(in the rows, 128 means zero)
One turn or mirror swaps these rows in pairs. Which row does each one swap with?
Z_472: [116 145 150 138 163 112 124  96 105  96 157 133 148 129 133 147]
Z_952: [148 101 131 136 128 162 105 122 150 116 148 119 129 135 142 152]
Z_911: [119 118 145 104 143 126 106  92 131 118 130 152 109 124 138 151]
Z_999: [135 129 133 147 151 131 124 121 103 140 164 145 106 122 126  96]
Z_157: [117 142  91 100 112 142 134 111 130 136 174 130 146 127 156 162]
Z_463: [117 137 105  82 101 120 132 132 123 110 166 143 113 123 120 128]
Z_207: [125 119 138  98 135 127 107  92 139 126 130 154 107 126 137 150]
Z_558: [136 133 139 103  94  99 127 115 141 134 150 109 164 151 154 123]
Z_291: [120 141 117 118  92 149 147 143 127 152 113 144 132 147 100 130]
Z_346: [150 109 139 127 123 166 103 126 145 103 162 122 143 131 138 139]
Z_743: [140 137 120 103 157 134  96 107 122 120 129 128 123  91 132 149]
Z_385: [118 140 128 139 114 158 162 154 116 153 141 142 121 135 101 113]
Z_270: [120 149 104 100  91 146 139 133 140 160 127 132 145 134 112 153]
Z_643: [133 145 123 149 131 113 161 110  99 113 124 111 185  96 129 140]
Z_893: [137 130 136 103  94 101 117 112 145 133 144 103 164 147 149 131]
Z_926: [113 143 125 136 116 144 163 143 115 136 137 154 122 134  91 102]
Z_574: [123 133 120 165 127 119 166 117 105 116 120 112 177 104 117 149]
Z_392: [169 143 112 106 114 108 121 131 136 147 164 107 148 135 140 111]
Z_278: [123 136 131 137 130 142 149 146 104 143 146 147 106 123  99  98]
Z_576: [117 136 127 142 117 150 161 148 111 142 132 150 120 126  96 105]
Z_872: [120 127 122 161 127 113 165 118 111 103 119 112 172 100 116 148]
Z_390: [121 143 143 146 132 133 163 135 103 135 147 149 107 128 109  97]
Z_115: [118 150  99  99 103 148 130 119 141 144 153 129 155 133 158 160]
Z_135: [120 152 136 153 126 110 162 116  95 107 125 110 174  99 133 132]
Z_494: [130 130 122 163 125 134 163 118 102 112 115 113 170 104 127 161]
Z_711: [145 116 130 130 137 101  91  96 124 136 152 113 121 125 143 148]
Z_371: [130 120 140  98 136 134 103  96 140 131 132 152 107 124 134 147]
Z_756: [143 149 137  78 110 129 112 107 138 148 142 136 150 115 149 114]
Z_226: [125 140 124 153 127 113 165 112 103 114 121 104 180  99 130 142]
Z_394: [113 133 138 137 124 144 164 144 100 139 141 153 115 126  99 106]
Z_471: [150 124 136 116 138 120 130  97 142  84 163 113 164 125 111 146]
Z_976: [154  96 125 148 119 143 127 115 144 121 116 112 138 121 115 167]
Z_75: [126 156 127 127 127 113 137 111 102 124 142 116 186  89 155 117]
Z_843: [140 132 132 105  94 100 115 109 141 137 144 100 163 143 152 136]
Z_679: [124 137 129 158 123 114 168 113  93 110 125 113 178 109 122 143]
Z_396: [122 140 133 140 128 145 152 144 108 143 139 159 108 129  99 104]
Z_507: [121 134 137 103 106 119 156 132 115 115 161 134 133 125 157  86]
Z_828: [133 105 126 153 126 125 153 116 135 125 105 110 158 118 114 173]

Swapped with Z_843: Z_371
Swapped with Z_135: Z_390
Swapped with Z_711: Z_756
Swapped with Z_743: Z_392

One turn or mirror swaps these rows in pairs. Which row does each one swap with?
Z_273: [132 123 149 153 173 151 131 106 105 162 148 119 121 152 120 121 128 127
 114 144 134]
Z_443: [119 148 107 117 129 145 146  51 144  85 134 128 105 156 124 100 115 145
 157 110  97]
Z_33: [114 158 168 105 130 140 129 109 138 144 128 108 172 159 124  78 108 108
 130 112  98]
Z_67: [109 143 141 143 118 155 130 122 124 100 134 151  91 122 160 135  97 128
 125 122 106]
Z_83: [130 162 116 102 118 130 170  81 122  86 133 143 110 173 108  97 123 139
 140 123 121]
Z_197: [119 135 126 141 127 146 138 107 122 119 125 145  75 116 156 147  97 118
 130 127 109]
Z_656: [142 134 140 109 157 119 157 108 136 156 122  74 105 155 140  97  97 141
 114 128 116]
Z_85: [129 136 129  99 117 159 145  81  88 145  99 148  97 113 131  99 112 141
 120 115 103]
Z_687: [102 136 103 124 140 151 125  46 162 103 136 118 104 155 147 102 123 144
 149 104  97]
Z_746: [123 135 121 105 115 164 139  86  87 148 101 155  98 115 131  92 113 140
 125 121  96]
Z_148: [117 165 120  99 160 150 128  54 139 152 148 101 147 116 138  91 122 142
 132 104 135]
Z_902: [ 89 135 143 112 153 148 116 139 128 132 117 108 108 147 142 136 144 108
 111 129 101]
Z_490: [138 140 161  84 162 140 120  93 152 148 158  85 128 141 138  92 114 138
 128 106 142]
Z_782: [128 120  98 134 139 123 143 154 133 129 131 125  89 138 138 111 113 143
 126 138 130]
Z_437: [127 134 136 115 124 174 148  84  76 155 110 141 113 113 131  94 109 138
 109 124 113]
Z_718: [132 148 150  94 162 134 127  96 153 151 144  74 125 139 138  96 111 140
 121  96 149]
Z_888: [130 145 150  88 154 143 133 104 142 140 145  70 137 131 147 106 112 149
 107 105 137]
Z_804: [125 160 121 110 149 120 172  90 120  98 145 140 112 173  99  93 112 131
 132 133 138]
Z_761: [126 137 152  81 152 139 105 116 167 132 133  81 117 152 128  97 127 123
 124 104 132]
Z_261: [129 142 141 133 143 162 151  98  82 160 131 133 117 109 133 120 108 140
 107 136 127]
Z_194: [ 89 175  92 105 146 152 121  87 128 119 136 141 151 111 137  96 142 139
 139 110 132]
Z_491: [117 147 147 138 170 122 146 119 114 148 162 136 134 159 127 120 116 134
 133 157 144]
Z_964: [105 128 158  77 147 137 119  71 134 125 148 127  92 172 132 112 144 149
 157 128 125]
Z_838: [ 97 139 136  91 144 144 102 139 144 124 114  99 108 147 142 122 143 101
 120 119 106]
Z_468: [115 154 169 122 110 152 117 122 139 126 123 124 162 152 126  81 112 104
 140 114  91]
Z_716: [129 113 125 118 130 140 101  91 167 145 134 129 127 151 148  71 121 145
 172 115 115]
Z_467: [112 157 136 144 112 150 130 121 123  88 118 145 117 121 149 126 100 105
 136 110  92]
Z_536: [ 96 142 107 132 138 144 119  57 157 100 140 123 116 151 145 104 127 147
 161 109  90]
Z_956: [128 151 116 107 138 122 179 100 119 106 136 132 110 182  98 100 115 128
 137 133 132]
Z_975: [117 146 166 120 119 157 124 117 131 125 121 125 163 149 131  82 102 103
 133 108  86]
Z_275: [130 120 123  97 102 161 133  89 114 143  96 136  92 126 137  83 110 131
 139 102  98]
Z_21: [ 95 176  87  98 136 145 121  92 127 117 136 140 142 113 144  94 137 138
 134 106 135]
Z_769: [118 139 157 137 165 130 115 109 135 154 161 134 154 153 145 103 119 136
 162 148 136]
Z_615: [ 90 175  81 114 130 148 119 110 136 109 138 152 124 118 136  97 136 127
 144 116 135]
Z_403: [125 159 136 111 144 118 179 101 108 125 144 136 126 174  96 104 113 133
 122 147 139]
Z_522: [130 136 152 145 176 151 124  84 111 175 146 144 121 151 115 119 122 132
 135 147 129]
Z_150: [128 124 122 103  98 172 138  85 108 134  99 141  96 129 138  80 116 140
 136 113  99]
Z_84: [136 134 164  99 147 133 136  94 146 160 126  73 138 159 142  86 104 136
 128 113 109]
Z_987: [128 110 149 128 157 155 126 124 112 139 150 139 108 170 104 122 138 134
 134 150 130]
Z_530: [109 160 162 128 112 154 132 122 134 113 122 132 158 150 122  92 114 106
 132 120  85]
Z_566: [107 131 106 127 135 144 115  48 157 109 148 113 120 147 152 101 130 152
 149 112  99]
Z_927: [137 137 160 108 145 149 152 107  90 152 137 112 116 118 143 121  99 149
 107 126 147]
Z_201: [100 133 114 122 132 152 114  55 156 106 146 104 123 139 158 105 123 154
 159 115 104]
Z_496: [130 121 117 108 101 153  94  91 143 136 112 134 112 136 145  71 111 140
 162 101  90]
Z_61: [ 92 165  76 121 132 145 120 111 130  99 146 148 124 118 132 102 143 141
 144 129 136]
Z_534: [114 114 146  89 143 147 115  87 123 118 142 141  92 174 119 112 152 143
 156 147 124]
Z_847: [120 134 137 135 125 139 130 120 123 117 130 144  83 115 169 139  95 120
 122 120 113]
Z_145: [126 123 157 150 171 161 129 109 100 168 152 126 124 150 116 120 120 141
 131 141 132]
Z_398: [ 96 181 103  97 154 154 129  73 131 133 143 130 144 111 133  90 129 132
 132 107 141]
Z_276: [111 163 126 124 177 154 116  61 136 169 151 102 150 137 122  96 127 134
 136 118 124]
Z_816: [119 136 138 131 119 138 139 116 121 101 122 142  83 124 164 138  92 124
 133 117 107]
Z_886: [148 124 144 112 147 123 153 119 131 160 122  75 111 161 141 103 102 144
 119 133 118]
Z_12: [127 155 124  98 131 127 177  85 130  99 131 139 116 178  98  95 113 123
 138 124 124]
Z_108: [114 167 141 123 109 160 127 123 136 115 114 141 146 146 127  96 113 101
 137 106  77]
Z_319: [122 147 148 134 164 127 114 112 142 160 163 127 149 158 137 108 119 137
 166 146 138]
Z_940: [116 140  72 127 129 131 135 130 119 106 132 147  98 137 134 113 126 141
 134 127 135]

Swapped with Z_530: Z_12
Swapped with Z_902: Z_964
Swapped with Z_522: Z_888
Swapped with Z_145: Z_718
Swapped with Z_490: Z_273
Swapped with Z_927: Z_276
Swapped with Z_83: Z_108

One turn or mirror swaps these rows in pairs. Which row does each one swap with?
Z_22: [131 107 159  79 152 146 124 117  95 120 141 134 162 137 120 176 129 189
 111 102 134 120 151  39 126 113  98 161 125 126 136]
Z_173: [165  98 156  88 136 143 181 110  73 115 140 154 151 160 124 153 113 160
 105  96 119 131 187 160  53 100  87 149 122 123 124]
Z_772: [163 134 176 107 129 183 140 137 116  87 150 110 107 138 140 145  90 147
 114  88 101 136 173  96  87  78 105 157 108 121 125]
Z_597: [ 97 114 140  82 131 153 172 108  92  98 139 154 163 122 142 165 114 166
 127  95 121 141 180 166  60 111  96 153 115 138 136]
Z_424: [119 106 136 115 143 173 108 108  95  90 165 111 145 135 129 178 155 141
 137  99 138 142 161 172 102 121  89 152 115 131 148]
Z_127: [ 98  88 138  84 156 167  92 107 104  86 130 149 154 112 116 133 104 195
 103 113 171 142 164 109  84  97  88 181 128 127 150]
Z_265: [131  77 149  57 125 140 124 130 103 104 106 164 148 100 113 146 107 200
 120  96 109 153 170 108  93 134  78 130 124 131 109]
Z_305: [153 116 129  98 115 120 138 120  85 128 164 140 139 158 118 136 127 161
 109 128 125 172 176 116  79 130  84 136 124 169 124]
Z_335: [134 102 138  58 131 152 116 115  75  71 152 165 143 152 107 147 126 191
 145 135 134 151 176 120  80  92  83 158 141 104 118]
Z_427: [118 107 167 115 148 193 104 140  77  79 118 114 109 139 162 160 116 166
 110  99 127 123 159 131  86  62 102 168 127 134 161]
Z_257: [115 106 135  91 113 136 140 114 111 123 172 129 126 153 116 151 136 171
 106 111 132 139 175 132 115  76  60 140 143 165 142]
Z_44: [107  79 150 116 156 163 135 139 102  95 160 142 131 136 132 156 104 158
 133  90 104 154 197 131 106 119  71 152  90 183 145]
Z_773: [163 129 173  88 136 137 107 140  67  77 150 133 180 158 121 188 130 165
 103  95 125 143 177  78 129 116  92 158 140 131 131]
Z_405: [135 105 178 100 142 171 113 127  90 106 127 126 134 144 138 156 101 157
  74  99 103 141 167  69  18 119  97 159 132 134 120]
Z_596: [158  97 156  83 127 180 128 144  93 132 122 147 172 113 130 124 108 135
 112  73 103 172 166  97  83 126  75 135 123 160 155]
Z_146: [136  83 161  90 132 161 100 139  96  89 133 176 140 149 114 153 109 155
 102 106 134 134 178  43  52  86  94 150 119 132 119]
Z_688: [135  94 168 119 144 141  98 137 102  94 129 168 118 134 123 171 146 164
  88 105 112 144 193 178  97  92  84 147 124 132 138]
Z_681: [144 120 182  87 153 181 116 146 116 101 109 151 144 124 147 164 105 192
  91  90 132 120 185 131  85  71 111 150 154 107 137]
Z_110: [140  62 173  82 135 149 134 133 104  94 123 134 135 124 118 185  93 191
 119  69 102 165 177 105  72 111 103 105 110 114 122]
Z_945: [125 129 126 122 154 151 125 123  82  94 130 116 122 144 126 164  93 134
 145  98 122 159 136 141  70 125  92 143 113 142 143]
Z_603: [131  74 154  85 150 154 130 139  90 120 109 152 157 119 117 152 108 167
 137 141 134 147 188  74 126  87  85 126 125 140 144]
Z_540: [149  70 192 119 135 173 103 121 104 119 129  95 162 104 141 128 157 140
 112  92 106 164 155 102  96  93  87 159 115 139 138]
Z_906: [112 167 187  90 150 167 143 125  83  94 144 134 153 141 130 139 144 198
 116  90 117 135 162  87  87  85  81 164 118 131 133]
Z_918: [136 132 158  91 152 155 122 115 104  98 121 131 125 165 137 176 167 176
 106 101 124  97 165 121  57  78 108 174 125 112 149]
Z_556: [ 90  88 169  91 109 187 129 120 128  58 148 113 158 142 120 143 122 172
  96  98 119 136 158  67  84  83  99 158 119 131 125]
Z_477: [118  96 180  92 121 156  88 125 112 126 131 101 135 151 119 173 129 139
  87  98 129 110 132  91 105  83 111 149 130 117 138]
Z_562: [151 132 124 101 114 133 108 121 118 126 119 119 184 127 131 163 122 139
 101  83 116 160 166 120  90 134 104 147 105 151 123]
Z_131: [153  75 134 110 153 146 135 126 124 138 146 113 150 145 144 168 134 129
 104  99 122 151 187  84  42 125  81 154 114 141 139]
Z_182: [100  95 166 115 132 166  71 112  78 112 143 129 142 125 143 164 146 213
  96  90 131 155 193 120  79  92  93 150 116 136 131]
Z_537: [155 106 151  96 155 146  91 125 121  87 147 131 140 126 137 143 126 150
 144  78  96 149 147 150  34  98  83 161 119 127 134]
Z_289: [139  87 149 107 141 163 167 119  90 133 157 149 141 146 121 150 111 145
 123  87  87 171 161  93  53 132  87 126 105 153 137]
Z_199: [106 107 130 118 146 155 115 122 109  64 148 120 150 143 153 157 157 155
  82 102 148 120 143  95 105  89 101 180 122 131 153]
Z_754: [139  62 162  69 149 171 155 129 139 108 112 160 140 117 117 129 143 142
  92  99 109 129 168  85  70 118  87 144 136 127 132]
Z_519: [134  29 142  87 125 154 110 131 106  95 134 123 135 145 131 173  82 125
  95 104 118 126 181 129  86 102  93 136 125 134 135]
Z_358: [138  91 166  85 124 163 121 111 101 111 137 148 131 118 110 143 162 162
 118  72 106 180 186 123  75 138  60 169 106 159 167]
Z_46: [134  70 156  84 174 174 114 162  86  89 133 144 126 123 130 174  78 198
 102 103 141 117 172 111 107  98  90 149 121 132 162]
Z_247: [144  94 158  77 142 151 125 117 102  86 115 118 142 133  81 149  93 187
  70  97 112 145 172 115  64  74 113 157 125  98 141]
Z_851: [136  92 123  84 165 151 103 148  92  78 155 119 177 160 122 165 108 159
 103 111 135 128 142  87  82 104 133 169 110 115 115]
Z_526: [171 145 137  99 153 172 152 112  82 139 129 147 158 107 143 123 127 177
 122  88 133 127 169 125  79 106  96 160 111 132 132]
Z_505: [103  96 168 125 137 151  98 112 109 103 152 127 137 162 100 180 128 167
 102 130 153 141 149 124  84 111  91 183 106 167 123]
Z_707: [132  53 138  74 134 149 177 123 108 109 135 142 136 141 129 141 108 191
  96  91 121 150 146 145 107  80  86 146 127 134 123]
Z_737: [130  83 162 105 165 185 111 124  50 105 132 139 122 120 108 135 152 137
 101 110 134 125 199 100  77 105  72 173 118 157 152]
Z_639: [170  97 153 110 132 174  71 141 101 108 136 127 148 162 157 150 154 136
  79  92 122 130 182  80  69 100  81 152 117 127 130]
Z_94: [135  70 148  95 139 157 163 117  78 130 159  89 171 149 124 177 133 145
 127  98 104 152 182  93  84 113  69 132 103 150 137]
Z_203: [127 118 162  93 143 153 137 107 104  76 169 153 162 156 141 146 130 194
  98 115 118 153 124 102 104 102  83 168 160 112 110]
Z_848: [168 107 134  55 129 152 150 119  89 110 114 147 156 125 102 153 130 175
 108  83 132 148 191  98 105 122  45 132 105 138 152]
Z_728: [146 108 184  88 139 163 146 119  79 145 141 152 147 120 127 150  81 163
 105  97 113 146 185 142 136 119  76 152 113 138 139]
Z_225: [142  93 185  91 119 180 105 136 118 106 109 122 155 111 169 136 106 147
 101  89 147 125 178 102  89  71  81 149 158 136 141]
Z_208: [149 108 130  79 147 139 123 134  89  89 150 122 124 190 112 187 118 178
 113 137 136 126 158 130  89  97 119 156 114 128 118]
Z_823: [138 111 209  96 138 172 155 126 132  80 136 143 155 138 110 167  73 169
 110 104 124 158 157 119  78 134  91 161 121 136 135]
Z_840: [144  89 154  71 114 142 123 107  61 107 130 141 171 126 114 131  85 150
 115  84 130 169 152 110 117 124  78 131 114 116 149]
Z_883: [128  51 153  97 105 186 116 125 111 101 135 114 141 106 139 145 136 173
  72  90 137 143 140 153  90 111  93 153 110 124 131]
Z_644: [139 103 158  98 146 151  53 117 102 110 136 151 147 139 160 165 133 149
 104  97 103 140 134  88 120 106  97 160 116 125 149]
Z_618: [149  85 128  99 148 160 185 128  91  71 147 138 159 129 144 157  81 138
 101  96 113 158 174 127 103 126  87 152 113 139 156]
Z_803: [113 132 176 112 142 179 133 136 115 112 135 137 172 131 168 153 149 170
 125 103 133 121 188  68  98  96  85 146 103 122 123]
Z_982: [114 103 167  87 137 133 147 121  81 111 125 165 111 134 108 166 164 185
 109  95 135 151 173 118  93 148  57 149 111 151 125]
Z_95: [157 149 179  94 132 155 141 120 114  84 143 129 167 127 147 147 116 177
  99  85 122 136 150 174  63 102  81 154 128 139 135]
Z_651: [142  96 172 127 110 166 124 122  78 133 142 120 164 120 157 158 120 114
 115  86 121 153 170 121  86 149  85 134 116 147 136]
Z_979: [154  83 146  84 148 182 142 127 135  52 135 128 140 108 130 168 157 157
  95  87  95 139 146 102  58  88  85 172 127 135 143]
Z_889: [126  94 140 102 127 148 150 133  94 127 153 125 135 176 128 172 128 131
 120 113  87 156 160 123  61 112  94 119 111 152 110]
Z_245: [164 162 186  99 133 149 116 130 105  70 142 128 129 130 129 160 140 166
 113  98 111 135 145  67  73 103  94 149 122 138 136]
Z_267: [123  83 116 105 151 159 138 157  75  82 146 155 139 143 121 125 125 159
 111 114 165 152 211 125  76 103  82 166 124 143 141]
Z_866: [168  86 150  87 136 159 131 134  79 112 154 125 138 173 129 181 165 145
 117 111 127 114 145 100  80  99 101 124 163 123 143]
Z_243: [133  77 176 104 138 161  50 143  62  91 136 110 130 129 137 150 136 170
 106  91 108 142 170 103  65 117  88 162 132 139 127]
Z_709: [131 121 151  87 135 166 135 130  91  73 146 144 189 109 141 168 137 157
 120  92 117 151 155 170 102 139  73 152 122 145 152]
Z_774: [122  98 175  80 145 170 111 110 108  81 128 135 143 101 134 136 125 194
  97  78 141 122 185 122 129  96  78 194 109 121 149]
Z_672: [152  60 139  89 137 153 129 116  75 124 133 107 124 139  95 178 134 168
  93  86 129 146 170 169  93  85  99 152 121 136 118]
Z_814: [139  90 149  86 132 174  87 144  78 109 135 150 143 145 114 153 169 155
 111 102 131 141 148  54 123  96  90 157 116 146 131]
Z_751: [152  38 175  97 150 172 114 126 109  62 145 145 126 122 131 177 111 135
 118  92 112 163 151 142  84 127  87 154 119 124 134]
Z_79: [160 115 161  83 130 180 114 110  86  73 123 107 188 131 127 160 143 155
 120  84 130 136 162 170  83 134  91 147 116 120 122]
Z_111: [154  96 128  72 185 145  97 135 104  97 139 141 187 169 125 176 112 184
 115 112 132 108 168 120  90 109 104 151 130 130 113]
Z_659: [145 105 147  82 170 168 144 120 119  81 171 142 184 140 126 156  75 177
 112 101 129 127 156  98  85  92 107 151 136  97 118]
Z_29: [141 123 174  95 133 169 154 114  79  85 136 147 156 115 130 172 160 170
 115 107 156 137 197  70  93 112  52 164 117 116 136]
Z_947: [115  91 169  93 166 149 128 130  87  71 170 121 140 169 141 183 140 169
 114  88 114 118 156 107  62  82 126 185 121 112 122]
Z_799: [163  52 142  70 143 155 130 118  87 125 126 112 115 130 120 165 129 165
 125 101 130 147 180 112 141  95  82 171 109 152 127]
Z_318: [ 97 133 174 113 135 178 120 119  82  98 151 156 136 148 125 150 171 178
 119  98 134 135 154  60  80 100  87 152 120 133 145]

Swapped with Z_526: Z_866
Swapped with Z_728: Z_477
Swapped with Z_651: Z_22
Swapped with Z_427: Z_707
Swapped with Z_173: Z_918
Swapped with Z_883: Z_46
Swapped with Z_257: Z_772
Swapped with Z_639: Z_848
Swapped with Z_29: Z_131
Swapped with Z_505: Z_823
Swapped with Z_945: Z_203
Swapped with Z_358: Z_146

